Rotation paths and how fast each direction turns (degrees each step):
Each turn is a multiple of 5 degrees from 10 to 175, or 0.
Each row of a path follows its step; steps can be skipped.
Path 1:
step 0: -22,10,17,-6,-7,17,-7,-5,4,14,-6,-33,11,-16,-39,-10,26,21,-12,-12,9,25,-39,16,11,-9,19,-20,3,2,50,18,56,26,33,-3,-16,6,3,33,17,-9
step 1: -45,-2,-13,-24,13,-13,12,19,-13,18,5,-48,0,-29,36,-26,24,0,1,47,-18,8,-6,-33,28,-4,34,-19,-22,2,7,3,35,-3,-18,-5,22,-6,13,-11,5,9
step 2: -40,-14,-2,8,-13,-14,11,-40,-1,-3,5,-19,-9,-35,-36,18,6,7,-22,-18,10,-5,-6,-40,-1,18,25,-5,45,12,6,16,32,4,-28,51,7,-14,12,23,6,6
step 3: -42,7,-18,-6,2,4,43,28,-4,-34,-16,-52,12,9,17,-28,-34,6,-4,-7,-22,3,-32,-10,-12,-12,-7,-14,13,-4,-1,-6,3,29,-31,14,-35,-35,3,2,29,9
step 4: -25,12,-24,-27,-24,-4,4,-21,8,-23,-14,23,20,-7,-19,-13,-9,3,-12,7,-24,-25,-1,-31,2,-28,16,-22,37,7,15,-25,11,-35,-4,24,14,30,16,-9,62,-12
step 6: 5,22,-9,13,-5,-16,2,-5,8,-8,-61,12,-8,-15,-5,-14,22,10,14,24,-23,16,-1,13,10,-43,25,-20,6,-33,29,2,18,20,19,25,-9,14,39,33,26,24
step 7: -46,25,-4,22,9,19,11,28,12,-24,-15,-29,-7,-8,0,10,46,7,17,35,-12,16,-8,0,9,-9,8,-25,4,34,22,4,-10,-42,0,42,35,6,1,-20,-29,6
step 9: -34,0,-15,-25,12,18,35,27,-1,10,2,-58,31,-16,7,17,21,12,-3,-17,-19,35,-29,-28,0,-19,29,-16,-19,-7,17,-18,28,-10,22,-13,4,10,-13,1,20,14
step 11: -30,3,5,19,-31,25,32,-3,20,-8,20,-27,-13,-10,8,-20,2,16,-10,-27,-9,7,-40,-17,-15,12,23,-27,24,-32,1,-19,40,30,-28,35,-26,-8,7,-8,-4,27
Directions:
-3,-2,-9,-4,1,-5,6,6,2,-5,6,5,-2,-11,-11,-15,-9,-5,-11,4,3,-17,-2,-2,-9,-2,9,8,-1,-4,-5,-6,-6,7,-2,9,-5,-3,-3,-2,1,-6  40
4,13,-6,0,5,7,8,7,2,8,-10,1,-2,2,5,-4,2,8,4,-7,-2,0,1,-1,-16,1,6,10,-1,0,0,6,9,13,6,-11,-5,-6,11,-6,9,1  130
6,-6,-8,21,-3,-5,2,3,-9,8,-10,-1,-6,-2,0,1,9,-2,3,-3,-2,1,11,-2,0,4,11,-2,1,-9,-6,1,-2,-3,-10,10,-2,-11,-5,6,-3,9  85
-5,-5,-2,-1,8,-17,-12,-6,-9,0,2,17,1,3,-3,5,7,12,2,-3,1,-4,-2,7,-1,2,4,2,6,2,-3,-3,4,6,0,4,1,6,7,12,14,-1  170
Path 2:
step 0: 25,-6,-28,5,15,-1,22,-27,15,-17,9,26,-1,28,6,-18,17,33,45,1,2,15,33,-32,0,6,-16,11,-14,20,-56,13,0,4,-14,4,-9,26,-18,-3,9,-25
step 1: 6,3,-10,13,-9,-12,-16,-24,21,-3,-35,-22,4,7,13,-29,7,-26,21,12,-24,42,7,-5,-12,-20,-23,-2,-13,-6,8,3,-23,-5,28,19,-17,18,43,41,-2,-41
step 3: -18,-4,15,9,-17,-14,5,0,-11,-45,-3,-12,-20,-21,43,24,22,13,26,-13,29,-4,25,-27,-4,-4,-8,-30,21,25,39,11,12,-16,31,0,-19,1,-6,27,23,-5
step 6: 15,25,-28,8,25,-6,10,-9,-12,-7,-10,12,12,-19,17,-3,-6,21,-16,11,1,45,29,14,4,-10,-1,4,-12,-16,33,-43,-2,30,0,2,-36,24,55,5,18,-8
step 8: 12,23,-8,20,1,21,20,-28,12,-40,-30,16,10,1,1,29,14,32,32,-3,37,5,27,3,-11,-8,-15,-28,-4,9,-3,8,5,14,-5,43,9,25,-36,-10,11,-7
step 9: 38,-2,7,23,5,7,-28,-49,23,-20,-9,-21,-17,-3,16,-1,-8,-10,38,-19,3,-2,-20,0,-38,-11,-13,17,-4,-5,-33,26,-20,15,17,-11,-3,33,37,1,-4,-9
step 10: -23,-5,-26,11,-17,-25,0,-5,12,-6,7,-9,13,-14,-18,3,14,12,21,7,0,20,40,51,-21,-14,-28,9,-26,-18,-9,-2,5,19,-7,-5,-35,-4,46,-18,42,-12
step 11: 6,-1,10,15,-15,0,-10,-27,-20,-20,-8,-19,-46,-17,6,15,-7,19,1,-16,-9,-1,7,-28,-17,-19,-27,1,27,-6,50,-34,31,11,-17,-2,-36,-21,25,17,19,3
step 12: 5,-10,-37,9,19,-16,-10,-40,3,-22,1,-4,-5,-1,-8,22,-14,53,28,-27,25,-11,32,23,4,-25,9,-4,16,-9,22,-3,-14,-12,10,-7,-1,-11,-58,-2,9,2
Directions:
1,-2,4,-8,-1,-8,10,7,-8,6,8,-11,-5,-1,3,-4,-1,3,9,4,-4,6,-1,2,-3,-4,13,-9,9,-10,7,1,-2,8,-6,12,-8,-5,10,-11,-2,-3  85
2,-7,1,6,12,-1,13,7,3,-5,-1,1,-17,3,-2,3,0,0,-5,-3,-14,-15,0,-3,-8,-3,-6,-5,1,13,-4,-5,-5,5,0,-1,1,1,10,2,-10,1  175
-11,10,-4,-2,0,-20,6,-10,1,8,-3,-10,2,-2,0,9,-1,-7,-5,5,-4,-1,-8,-5,-3,1,5,10,-5,6,-5,-11,8,7,9,2,-1,6,0,-3,4,-4  85
4,-1,2,-9,2,-8,-9,-1,1,0,-8,-1,7,-2,-5,-2,-4,4,11,1,-1,-2,-6,15,16,2,1,-7,3,12,0,2,4,9,2,-5,3,8,13,5,-6,12  95
4,7,-3,-9,-3,10,12,-11,6,-2,2,-6,7,9,-5,-7,-4,2,3,5,10,-9,6,-1,-10,-1,4,-3,9,9,2,1,11,-8,10,-4,-6,-6,-2,-2,-10,5  85
1,2,4,-5,10,1,7,-4,12,4,-1,17,-1,-2,-7,-5,-6,0,-7,-3,10,2,-5,-7,5,8,16,-10,-5,-1,8,-8,-8,1,-5,-6,-3,9,0,-4,3,-5  45
-9,-11,-2,7,-17,-7,7,0,0,0,12,10,-6,9,-8,3,1,-4,7,0,1,0,16,4,10,2,6,-1,-7,8,-5,4,-1,1,5,-1,-3,3,-4,-8,4,6  145
Path 3:
step 1: 3,-11,-41,18,16,-11,-12,-9,12,13,4,-7,-6,-26,7,-29,18,-26,-11,-38,15,3,9,-47,29,-7,6,-13,5,24,-24,12,21,-38,30,20,-20,26,17,18,3,8
step 3: -2,48,18,-11,34,20,10,-35,-39,-17,1,-32,9,6,4,-10,26,15,-16,8,-1,11,-4,26,11,-6,-9,10,29,12,5,-13,-23,-6,-17,6,26,-37,-24,-32,12,-9
step 5: -30,-18,-10,-30,-19,12,-7,22,-20,21,-22,23,-14,-4,15,25,14,24,27,-31,-8,-5,-22,9,1,7,18,-17,-34,-10,38,8,-16,-24,-3,5,16,26,28,32,20,25
step 6: 15,10,-4,-4,11,-10,33,-8,-20,31,-21,-30,28,16,12,-2,-31,-33,-4,0,15,5,7,-2,-48,6,-31,-2,46,-29,-12,-10,-28,4,14,-13,2,-17,-22,20,-12,12
step 7: -7,-17,-1,3,13,4,-30,18,11,-42,17,31,21,5,-26,-31,34,9,-13,29,27,0,24,-37,30,-10,-24,-19,4,1,8,12,-14,-13,19,-9,-19,-4,-6,-27,-32,-21
step 8: -30,-15,5,24,4,-32,5,-29,16,12,7,-12,-43,-13,-7,6,5,9,14,-25,-11,7,-32,-12,5,36,50,22,-31,-28,-5,-8,-4,0,-23,8,-20,-10,16,-13,9,-23
step 9: -18,30,-30,17,23,0,24,30,-46,-21,2,-22,-9,5,20,15,-12,9,-22,2,-6,-2,1,53,-5,-2,-1,-6,11,25,-15,3,13,31,20,3,1,32,-24,23,12,16
step 11: 20,-42,-19,-21,-24,-2,-26,-16,5,-7,16,5,-10,25,-8,43,-7,23,-11,3,-16,-1,-4,24,2,15,1,-15,-18,-19,0,-32,-10,-44,-15,4,-15,-38,25,-19,-16,25
step 12: -19,-8,-8,25,11,-27,40,18,-14,38,9,19,-28,-7,6,-1,-22,-46,2,-32,32,-17,28,6,11,-23,-2,-25,-10,-8,14,9,-5,13,-2,21,37,-4,-27,12,-14,-1
Directions:
9,-9,1,-8,1,-3,12,-11,4,13,-1,-6,-2,3,5,-2,-1,-4,6,1,-3,0,-7,-13,3,-7,12,3,6,1,-14,5,-7,-3,-4,3,-2,4,-11,-5,9,-6  160
2,6,6,5,0,-2,9,-2,-4,2,3,5,9,-1,6,12,2,20,2,1,-5,-1,-12,2,-5,-4,-3,14,-9,16,-3,-1,5,6,5,-2,6,5,2,-10,2,3  65
6,-3,1,0,-9,-2,-1,7,-8,-1,5,-15,0,5,-3,-2,2,1,17,-6,-8,2,-6,-1,-5,5,6,0,-9,4,17,3,-4,-3,-10,-8,-13,-6,0,-4,-1,3  125
7,-5,-2,5,2,-7,5,-4,2,-13,-8,9,10,-6,6,-13,5,-1,3,3,2,0,3,-1,-13,-4,-2,-13,-4,15,-3,3,-1,2,-4,8,-8,-7,7,5,7,-7  120
2,-1,2,6,-3,-9,5,1,2,14,-8,2,1,-15,-14,-3,-9,-4,3,13,0,-4,2,2,-3,12,11,7,4,7,7,-3,2,1,5,-6,7,-9,1,3,-6,-6  175
Path 4:
step 0: -33,35,18,15,-10,-29,16,7,13,9,16,22,-28,-5,-58,-2,5,17,-20,-5,-10,20,-5,-9,41,-23,-7,-12,-21,14,-6,-13,31,25,-28,-23,-2,-10,-12,8,15,-19
step 3: 17,-16,17,36,-10,-34,-14,-2,19,-7,10,-6,19,10,22,-11,-20,13,-4,-19,-15,-11,3,49,33,-16,10,-17,2,1,14,9,-24,4,3,36,23,-61,-26,12,-2,21
step 5: -12,38,-20,-33,16,0,0,28,-22,-24,-4,15,-21,18,-4,8,-3,-15,0,-28,28,-23,7,-5,-7,-50,19,17,24,27,7,32,25,0,-13,-2,8,-40,33,13,-11,-19
step 6: -3,28,-4,-20,-12,15,11,12,-16,13,21,-30,-18,3,-2,21,22,-8,-36,-22,8,22,-9,-2,34,-16,-11,-13,-6,-17,25,7,34,-18,43,-18,-28,-49,8,-31,-1,-1
step 7: 0,-27,18,-12,-3,-10,29,19,-23,0,28,-4,-48,-33,12,4,-6,-23,-21,-18,-26,12,21,31,-28,15,-40,-23,-3,16,-15,-12,21,-34,-10,-7,-13,-23,-15,-7,-7,27
step 8: 17,3,29,10,-8,10,-22,12,-44,-41,10,-14,5,24,5,2,19,10,-17,-26,-54,9,-8,25,-14,-5,-36,-6,-8,7,-16,-6,-27,0,-27,-1,25,11,2,-17,-46,-17
step 10: -80,20,52,-1,-15,8,1,39,-14,18,14,5,-1,-1,12,-8,3,32,25,-13,-10,-32,4,-12,9,-12,9,8,13,-10,-1,-5,7,0,14,9,-12,-3,-29,28,10,-13
step 11: -45,-4,26,-16,29,-15,-19,40,31,-27,19,7,1,14,-6,21,-13,5,24,-7,33,34,-15,8,-23,1,-14,-29,6,-23,7,26,40,25,0,-14,-6,-10,-6,2,-26,-9
step 12: -14,-37,6,-49,-26,1,18,-7,6,-36,32,-27,-12,-12,-20,-11,4,2,-16,12,31,15,-12,-28,0,-12,2,6,-14,17,6,-32,10,32,-2,-25,1,-19,-16,-22,-42,-8
Directions:
-6,10,-2,3,-1,0,1,8,-5,4,-4,2,-8,5,-8,5,5,-8,15,2,12,3,-15,1,3,-8,5,-6,7,-4,-5,-15,13,-5,2,1,-4,1,3,5,6,-5  70
-2,2,3,15,7,-6,2,-3,-9,-7,5,-8,12,-6,1,3,6,-8,10,7,-1,-7,9,3,-1,-8,5,8,1,-7,-4,6,-5,1,-7,13,-5,-1,-6,-7,6,-10  65
-3,2,2,-4,16,17,1,-6,3,8,5,2,-8,1,9,3,-4,8,4,6,1,-7,-4,2,9,-9,-9,8,2,-6,9,10,11,-7,-4,-3,-1,3,-6,-5,5,0  80
1,4,2,-13,4,-4,1,8,0,-1,-5,-3,0,-1,-1,2,9,2,1,-3,-3,-5,3,21,0,14,7,7,-11,-1,9,-3,11,7,-9,8,-3,11,2,2,2,2  110
9,7,17,-1,3,-3,-1,8,-2,7,1,13,3,1,-4,15,4,3,3,-8,0,0,-3,-5,-4,-15,6,4,-8,0,-5,4,-8,3,-8,-5,3,1,2,-1,-1,16  135
Path 5:
step 1: -1,-57,2,27,15,-2,-11,-11,-25,-21,-17,-1,25,-34,42,0,-27,-23,11,20,-12,-5,-33,-14,-39,39,16,12,-5,-6,36,-11,2,43,-28,12,-13,-6,-8,0,32,21
step 2: 9,-31,43,17,3,-12,8,-18,2,-13,38,5,-20,27,4,13,23,-9,60,8,10,-2,-16,-37,-7,36,7,34,11,4,26,21,-47,0,-25,-18,-24,-22,26,-3,-14,-35
step 4: 26,15,21,9,-4,18,-1,43,-22,49,45,7,10,27,-40,18,-8,-17,-9,-3,26,-8,3,22,42,-11,3,26,-5,-24,-23,19,19,-3,3,15,-16,-20,-29,53,-17,15
step 5: 13,-22,-1,-15,35,12,-2,-23,-33,47,11,5,33,-44,31,33,9,-1,-10,3,-2,-12,-7,21,31,29,-15,-14,-16,-31,-51,-10,39,15,27,5,11,8,8,-8,-13,35
step 6: -21,-29,-5,-5,-4,28,-46,-2,2,28,37,-5,25,3,13,-4,1,45,22,16,8,-14,11,5,7,21,-14,12,33,12,-32,-15,-15,-55,2,-43,-1,32,53,-4,0,7
step 7: 5,45,4,-17,-6,-14,-1,-25,43,-3,9,-9,-39,-16,0,-3,-11,35,-17,-34,-10,6,-14,-6,0,-12,10,-52,40,-6,-22,-29,-2,-26,15,-36,1,28,25,-31,-37,-15
step 8: -15,34,-5,-15,-13,10,-15,17,30,3,2,-6,-8,-6,-14,-29,-53,11,-38,-18,10,15,0,2,-13,-50,12,-4,37,-9,7,-6,17,-42,-18,-3,-6,2,-49,16,46,28
step 9: -26,9,2,-1,58,-42,16,-38,-9,-23,-11,-10,-15,-6,30,-3,-4,-50,-3,3,-3,20,4,22,6,-30,-45,-10,7,-52,15,2,22,-10,3,3,-1,12,-32,-4,35,11
step 10: -33,-37,-10,20,-8,21,-1,-25,6,-36,-30,-22,9,-13,40,-17,37,-7,18,-8,-15,-5,26,1,-14,32,-34,29,5,22,26,6,-4,-42,-7,11,19,-26,-7,-21,54,3
Directions:
-10,-4,0,1,1,8,-12,8,9,3,7,3,-10,-11,-4,0,-1,-12,-2,-3,-2,19,3,-9,7,-9,7,0,-8,2,4,7,8,1,-1,-1,1,-2,6,-6,-6,-4  80
0,7,6,2,10,-5,10,-17,0,-4,-4,9,-10,5,-3,-2,8,-7,7,-10,-7,1,-4,-2,3,-5,2,-2,-6,-5,-16,0,1,8,4,-12,-1,-5,7,0,-6,7  160
-1,-9,1,-12,-6,-10,-8,-2,9,-2,-3,10,-10,-1,-3,2,-17,4,7,-2,-4,-9,-3,-7,0,1,-7,5,-3,-3,14,-4,0,1,8,-8,-4,3,-6,0,-6,11  55
-9,4,-9,15,4,1,-11,10,0,-5,-7,-3,9,3,-11,-8,-7,6,3,4,-5,1,0,1,8,2,-2,8,4,-9,-3,0,-6,8,-11,-14,2,-4,1,5,1,6  155
Path 6:
step 0: 3,21,-8,32,-23,-38,-4,10,-14,19,47,-4,-13,-39,8,-18,3,30,17,-3,-24,-33,-13,-38,30,0,22,-18,43,18,-30,14,-12,-27,-29,-1,15,-4,9,-19,26,-14
step 1: -3,-9,-4,14,2,-53,-18,17,-15,-26,-12,19,9,2,-62,37,-4,37,39,-11,-19,8,-35,24,7,-2,-3,21,27,-1,-9,-22,-12,7,4,-40,2,-21,-13,-17,17,11
step 2: -5,14,-30,2,-8,-22,9,-1,11,-4,-6,0,19,-13,-9,-39,-5,24,0,-38,7,-10,-13,-45,32,18,33,-45,-6,2,-7,9,-43,-27,16,-53,28,6,-24,-15,5,23
step 3: -11,19,28,22,-22,-37,-1,32,0,17,34,1,48,0,5,13,11,28,24,-30,-43,4,-12,7,4,-24,-33,-23,17,0,-5,-28,-3,-3,1,-47,-14,-2,-18,10,14,-40
step 4: 10,1,34,-16,3,-26,18,22,28,11,-38,7,8,-29,-23,-10,-17,37,44,-24,-12,0,-18,16,7,-18,47,-37,-18,4,4,7,-21,-9,-27,-16,17,-31,7,-25,4,28
step 6: -16,-9,-12,2,-36,-34,22,45,13,23,6,-13,37,7,-5,-1,-5,38,7,-41,-10,-24,32,50,-25,8,9,-38,-10,6,24,-24,8,2,-3,-8,-3,11,4,-18,15,39
step 7: -8,-1,16,9,2,3,43,-7,22,-29,5,12,-8,-27,19,53,6,-4,24,-19,-60,-18,4,-28,-27,17,39,-38,-9,-1,-8,-8,-21,-19,-39,-19,0,-1,16,-1,26,3
step 8: -1,11,7,31,-11,-59,20,22,-18,18,-2,45,31,-2,7,6,-5,0,11,-43,1,-18,30,26,2,22,28,38,24,30,-29,-13,0,-10,-28,16,14,16,14,-26,15,8
step 10: 12,14,-10,26,-15,-25,1,2,-21,-23,-27,-3,18,-19,13,13,16,-5,31,-39,-31,-12,22,-37,7,24,7,-7,42,1,-33,-36,22,-46,20,-10,4,13,-16,3,36,32
Directions:
-15,6,-2,-5,6,7,3,3,13,-10,-2,-4,-13,-3,-7,2,8,-4,1,-12,4,-5,6,-6,3,-9,-1,-1,0,-3,9,2,-10,-4,1,9,13,-7,-3,-4,5,-2  145
-3,-3,2,2,1,2,-2,1,-14,-1,1,-8,11,-8,4,12,2,-1,-6,-5,-4,6,11,-2,1,-2,-4,10,11,-8,4,12,-4,-8,-10,-2,-6,-7,-14,8,0,-2  155
2,1,2,12,0,-9,3,1,12,4,22,-6,7,-2,-8,-11,6,-5,-6,-1,1,0,4,15,3,0,-5,6,4,-4,-4,4,4,2,0,5,8,1,2,6,6,-7  135
4,5,13,4,-9,-1,0,1,11,-9,-2,10,9,-10,17,-2,-3,2,0,0,8,-4,-3,-2,1,-6,-2,7,-7,1,-5,0,-13,6,-4,9,-9,-5,1,-2,-1,-11  85
-6,3,15,-9,1,-5,-6,-6,-11,4,-3,6,-10,-1,-2,-3,-12,-1,-2,2,-19,0,5,8,8,-3,4,3,-4,6,-8,6,-1,3,-5,5,12,-4,4,1,4,-8  95
6,-7,-3,4,3,-6,6,14,-2,-7,-7,-3,-3,-3,0,-3,-10,-15,-7,-5,0,2,5,-7,5,0,-1,-2,0,0,-6,4,-1,-8,3,-4,4,13,7,-4,-16,-13  130
